In the rows, zero is written as 128.
D: rows in several groups, each row roughly a mix of its group's directions:
D (183 x 13):
[127 149 151 94 102 128 124 170 114 77 81 121 151]
[99 155 125 171 116 169 174 109 85 117 131 123 150]
[135 107 170 169 143 110 105 130 71 138 127 88 112]
[71 120 132 174 110 147 124 145 150 179 115 124 106]
[149 157 136 122 127 89 152 161 188 120 151 152 99]
[90 68 142 106 180 160 119 138 137 116 137 144 130]
[118 128 127 136 147 75 166 189 137 117 158 103 118]
[103 123 170 147 133 151 123 158 132 111 191 149 163]
[118 158 124 145 146 136 160 179 171 138 165 92 140]
[122 120 132 149 179 153 156 153 173 149 145 155 166]
[143 121 160 173 112 137 115 122 76 106 100 82 115]
[107 109 138 52 182 131 140 138 110 124 134 120 126]
[115 141 153 110 138 122 99 187 112 175 168 135 146]
[127 91 148 142 126 174 70 110 103 99 121 140 157]
[152 174 100 192 120 137 86 141 136 135 123 145 138]
[159 148 108 121 86 156 191 161 134 153 132 126 135]
[162 107 133 81 105 159 135 100 137 131 77 101 103]
[116 108 102 108 165 142 94 88 97 161 112 162 156]
[155 82 170 134 178 133 82 132 123 126 99 123 124]
[127 151 127 122 96 89 168 140 159 145 120 160 74]
[130 145 143 73 93 139 94 120 169 110 103 147 162]
[118 177 85 109 139 102 172 111 119 142 140 164 101]
[136 110 167 138 108 146 153 110 92 76 174 111 130]
[150 146 97 167 108 165 112 133 85 177 125 125 151]
[105 98 152 91 141 161 131 92 120 109 117 180 97]
[104 127 113 123 120 56 147 92 123 140 115 161 160]
[124 151 156 166 96 176 96 158 110 94 153 126 128]
[104 112 107 119 126 163 158 136 198 126 120 167 143]
[146 136 144 167 115 140 150 122 181 128 76 168 134]
[155 133 106 134 144 96 189 137 148 183 116 120 146]
[113 131 85 95 129 165 171 118 150 130 182 125 144]
[185 145 137 119 91 127 110 128 161 185 146 121 136]
[107 139 117 74 182 129 101 122 117 140 147 123 175]
[148 148 104 127 116 172 63 116 98 115 119 137 162]
[138 152 128 158 104 134 139 183 85 114 116 94 89]
[124 112 108 118 152 166 77 134 148 119 172 136 176]
[153 67 116 104 160 154 140 113 147 137 141 175 111]
[158 127 88 169 123 115 126 132 145 145 120 195 153]
[97 128 129 126 181 95 130 135 176 167 152 99 122]
[91 99 155 92 151 103 175 134 129 141 162 95 118]
[128 122 97 142 165 125 127 63 129 145 141 84 159]
[153 101 165 134 92 123 72 146 86 115 107 128 113]
[145 159 142 129 120 58 130 150 97 143 149 89 119]
[108 123 97 107 110 119 159 84 72 111 101 97 123]
[191 161 103 160 142 118 142 142 138 165 125 156 151]
[161 144 113 80 139 113 121 174 126 99 83 99 113]
[129 124 112 157 144 124 153 78 174 152 165 165 114]
[109 160 131 86 155 87 153 156 137 134 154 83 109]
[127 173 108 127 94 104 148 92 160 101 141 176 134]
[84 139 103 135 138 105 141 95 137 74 103 84 132]
[120 139 117 142 95 122 158 85 92 150 146 168 83]
[164 132 135 100 80 168 113 130 146 80 120 149 99]
[108 131 124 124 142 57 110 106 147 137 112 80 155]
[134 151 69 68 144 99 144 106 118 138 133 147 116]
[133 176 119 112 82 92 155 117 87 98 135 102 121]
[181 167 127 116 139 140 95 170 162 139 141 163 128]
[82 158 143 111 73 122 135 94 127 162 124 134 95]
[84 129 140 100 88 105 149 153 114 187 140 128 145]
[141 102 117 112 98 145 84 94 105 82 145 113 88]
[107 172 96 141 113 110 156 118 148 167 178 106 147]
[129 158 76 166 124 110 112 93 138 75 114 113 123]
[157 151 149 111 131 120 112 136 173 165 149 170 82]
[174 115 126 143 100 125 183 181 154 117 121 131 114]
[154 144 113 147 135 99 87 171 102 159 157 104 163]
[172 103 127 146 131 112 134 173 186 138 147 141 96]
[131 154 64 159 164 107 144 150 120 129 124 112 169]
[138 145 135 101 136 162 99 150 112 75 89 146 89]
[126 184 156 140 128 135 149 166 137 96 78 108 113]
[182 146 106 128 116 127 175 173 144 115 113 95 109]
[124 122 145 108 172 105 118 179 127 161 83 156 147]
[100 161 110 156 127 102 85 103 103 87 127 89 143]
[131 146 85 123 101 127 95 87 84 94 125 103 99]
[127 96 137 97 171 148 106 162 133 113 66 118 119]
[95 135 150 132 80 159 182 146 101 112 137 133 98]
[87 156 86 184 133 102 110 104 97 126 136 115 129]
[72 107 136 109 102 125 152 66 136 135 133 121 156]
[144 125 164 133 168 112 166 119 125 189 132 161 143]
[87 132 101 132 107 104 136 130 71 106 76 126 112]
[136 104 109 148 99 165 118 95 112 133 179 85 103]
[113 118 71 168 153 81 123 102 114 151 146 108 132]
[125 107 144 163 127 134 165 104 159 166 119 189 121]
[181 141 163 74 122 160 143 115 125 121 108 155 150]
[132 66 135 130 125 172 122 92 112 121 109 114 174]
[109 136 95 173 155 68 145 130 137 99 149 109 110]
[116 119 112 171 186 133 130 124 174 89 118 153 122]
[151 174 134 112 186 128 120 170 135 116 118 134 88]
[131 136 104 96 144 100 99 114 60 106 114 161 118]
[166 103 112 117 134 102 138 195 129 164 114 150 148]
[141 134 132 111 79 130 197 175 117 124 121 135 127]
[160 150 89 120 166 176 107 125 87 106 100 129 128]
[133 81 121 108 142 127 150 85 136 176 116 174 109]
[160 132 94 97 154 165 150 86 131 165 131 95 144]
[178 143 114 88 147 140 152 169 138 126 110 158 87]
[92 155 142 170 167 106 157 95 99 140 136 163 124]
[123 90 144 164 80 87 150 115 174 125 121 142 135]
[82 149 99 134 145 158 117 117 150 97 128 66 132]
[129 131 151 104 84 130 145 120 150 98 91 152 69]
[78 150 152 125 168 110 142 95 102 93 113 109 157]
[138 84 112 110 163 169 103 149 138 145 74 135 113]
[166 87 172 153 120 159 120 159 123 151 152 146 159]
[115 99 161 162 81 141 126 105 101 111 100 105 87]
[118 156 125 151 146 90 152 71 165 106 140 157 111]
[112 92 140 120 183 145 131 124 104 108 141 68 109]
[87 119 129 175 164 131 130 190 152 148 137 133 128]
[153 128 124 175 101 154 180 162 127 135 160 100 144]
[124 170 160 165 138 93 136 159 169 146 134 155 158]
[127 110 172 140 59 126 117 151 123 95 95 116 126]
[107 145 74 100 164 119 131 77 90 122 131 131 111]
[113 69 164 170 127 124 111 136 151 134 145 88 103]
[133 117 157 101 153 110 104 174 122 124 68 161 138]
[143 122 82 125 169 112 155 146 79 165 111 111 106]
[136 153 141 119 158 121 168 93 91 172 115 149 167]
[112 135 139 96 158 104 108 186 95 141 95 100 146]
[134 78 141 107 152 123 75 106 117 99 134 127 81]
[200 126 115 93 134 141 160 139 151 147 109 143 157]
[144 108 154 144 137 182 85 142 182 131 126 153 133]
[106 96 143 127 117 163 135 133 120 146 155 183 182]
[130 145 150 149 99 120 156 80 126 69 166 128 122]
[111 151 92 105 112 112 104 92 107 89 157 87 103]
[149 150 122 137 72 173 161 109 142 126 125 83 144]
[129 96 136 96 123 143 108 110 91 71 165 104 104]
[106 157 91 107 172 105 125 80 122 120 101 163 113]
[93 161 139 195 150 98 136 107 126 115 137 150 102]
[139 112 155 143 68 116 108 120 161 148 101 169 100]
[127 131 131 166 94 136 109 100 171 119 134 69 97]
[110 153 132 141 127 82 133 179 103 154 146 82 151]
[108 166 135 108 133 117 180 143 182 107 126 145 163]
[137 147 177 178 121 163 104 147 170 134 115 108 144]
[82 127 182 131 122 107 156 160 129 175 129 103 121]
[107 182 112 140 108 100 178 130 164 148 133 154 146]
[89 148 126 148 137 77 86 79 149 105 129 125 133]
[121 138 104 140 113 171 108 167 115 186 111 123 166]
[153 145 122 135 138 78 137 125 193 141 157 93 137]
[94 130 88 118 144 126 138 72 124 124 107 132 186]
[108 163 104 142 149 117 163 152 132 191 135 111 161]
[117 135 93 114 90 136 146 185 144 85 123 93 115]
[147 128 135 160 80 188 174 130 127 120 130 120 153]
[198 155 92 136 130 121 139 86 140 114 115 154 136]
[154 130 163 180 85 131 140 92 147 100 121 159 119]
[68 90 123 112 116 114 139 134 128 90 146 98 87]
[143 65 140 118 131 181 157 150 152 131 105 107 120]
[126 121 97 140 118 158 147 118 90 166 188 95 136]
[106 176 112 155 146 83 139 142 83 105 148 110 148]
[140 119 132 122 131 120 215 141 135 155 93 123 127]
[150 163 135 140 112 130 145 166 150 68 122 151 87]
[111 177 87 116 136 101 132 95 143 157 147 97 166]
[133 142 97 92 78 171 140 148 91 106 138 120 156]
[108 101 132 107 108 184 112 94 86 132 97 152 144]
[125 136 125 106 88 198 87 140 116 101 112 140 132]
[171 123 171 142 101 93 127 120 84 156 112 150 155]
[171 114 110 69 129 119 121 131 91 129 125 151 80]
[108 90 134 144 136 149 130 64 128 73 111 135 133]
[92 134 135 99 174 87 112 146 166 131 139 84 118]
[106 150 109 138 169 116 178 139 116 160 106 113 177]
[196 128 104 138 169 106 98 134 152 149 114 110 114]
[146 113 147 178 93 118 97 81 144 119 145 121 88]
[138 117 147 133 108 84 60 145 104 164 137 134 112]
[130 142 162 164 158 104 97 145 158 143 135 77 161]
[130 78 150 100 159 174 116 127 119 156 141 175 132]
[117 113 83 120 150 138 150 108 71 104 79 122 123]
[135 151 136 126 145 108 125 160 163 134 138 204 154]
[118 172 124 156 97 162 141 99 82 117 133 166 106]
[121 186 93 139 107 142 184 121 126 118 110 127 161]
[107 119 126 101 136 119 105 172 128 101 125 64 165]
[74 107 100 123 126 107 119 115 194 115 131 115 154]
[175 117 146 91 79 152 101 96 112 144 135 151 110]
[168 138 165 131 156 110 110 182 134 138 144 156 88]
[144 119 156 134 67 164 155 132 119 100 172 123 150]
[128 138 114 124 166 189 104 153 152 111 155 122 83]
[191 98 162 131 120 150 94 118 127 170 125 133 103]
[167 152 152 92 116 136 184 122 111 166 113 154 145]
[159 95 145 122 144 157 112 85 132 146 72 154 109]
[106 92 115 118 81 155 79 128 130 166 122 94 121]
[129 109 132 117 82 127 176 129 102 123 98 148 186]
[196 123 133 130 155 83 122 144 170 107 142 121 133]
[133 117 139 148 58 110 175 111 101 154 130 120 109]
[163 117 96 117 141 128 198 174 128 120 125 113 141]
[121 135 174 169 110 120 143 119 119 105 157 64 125]
[131 109 137 116 122 148 118 190 126 97 154 70 113]
[140 136 122 140 197 118 86 116 130 77 129 133 107]
[115 135 153 172 142 192 153 135 116 110 103 107 156]
[150 137 136 145 195 92 171 109 140 139 126 151 150]
[128 141 82 125 143 131 151 73 162 117 134 179 115]
one row of each group, then the others: which group is each in?
[125 163 128 131 183 67 117 156 120 131 161 136 125]
V
[169 171 99 176 132 88 92 125 121 128 141 119 147]
Z
[159 143 93 66 165 135 153 108 135 130 102 115 104]
P
[136 154 93 170 93 116 129 73 134 150 160 142 111]
K

[127 157 120 137 126 61 183 109 100 133 145 115 115]
Z
[126 154 120 129 135 129 129 169 71 143 73 105 153]
K
[137 112 110 168 115 156 120 138 149 203 135 104 125]
K
[112 130 143 148 165 130 190 119 111 143 181 112 150]
K
[129 176 117 94 147 98 87 125 143 86 101 101 114]
P
[147 116 137 164 153 127 154 106 145 153 110 201 130]
K
[114 96 132 101 173 155 108 99 81 140 143 157 157]
Z
[75 87 136 156 120 161 144 139 175 98 118 119 129]
V
[140 121 127 141 97 154 93 114 150 89 78 92 95]
K
[147 128 120 144 175 88 103 129 150 79 126 83 134]
P
[125 179 117 86 106 102 110 150 153 123 120 90 168]
P
[133 126 171 162 132 89 108 98 82 94 136 108 103]
K
[102 157 104 170 75 100 131 123 107 156 138 112 94]
Z
[110 132 115 106 168 110 122 137 121 189 164 170 147]
P
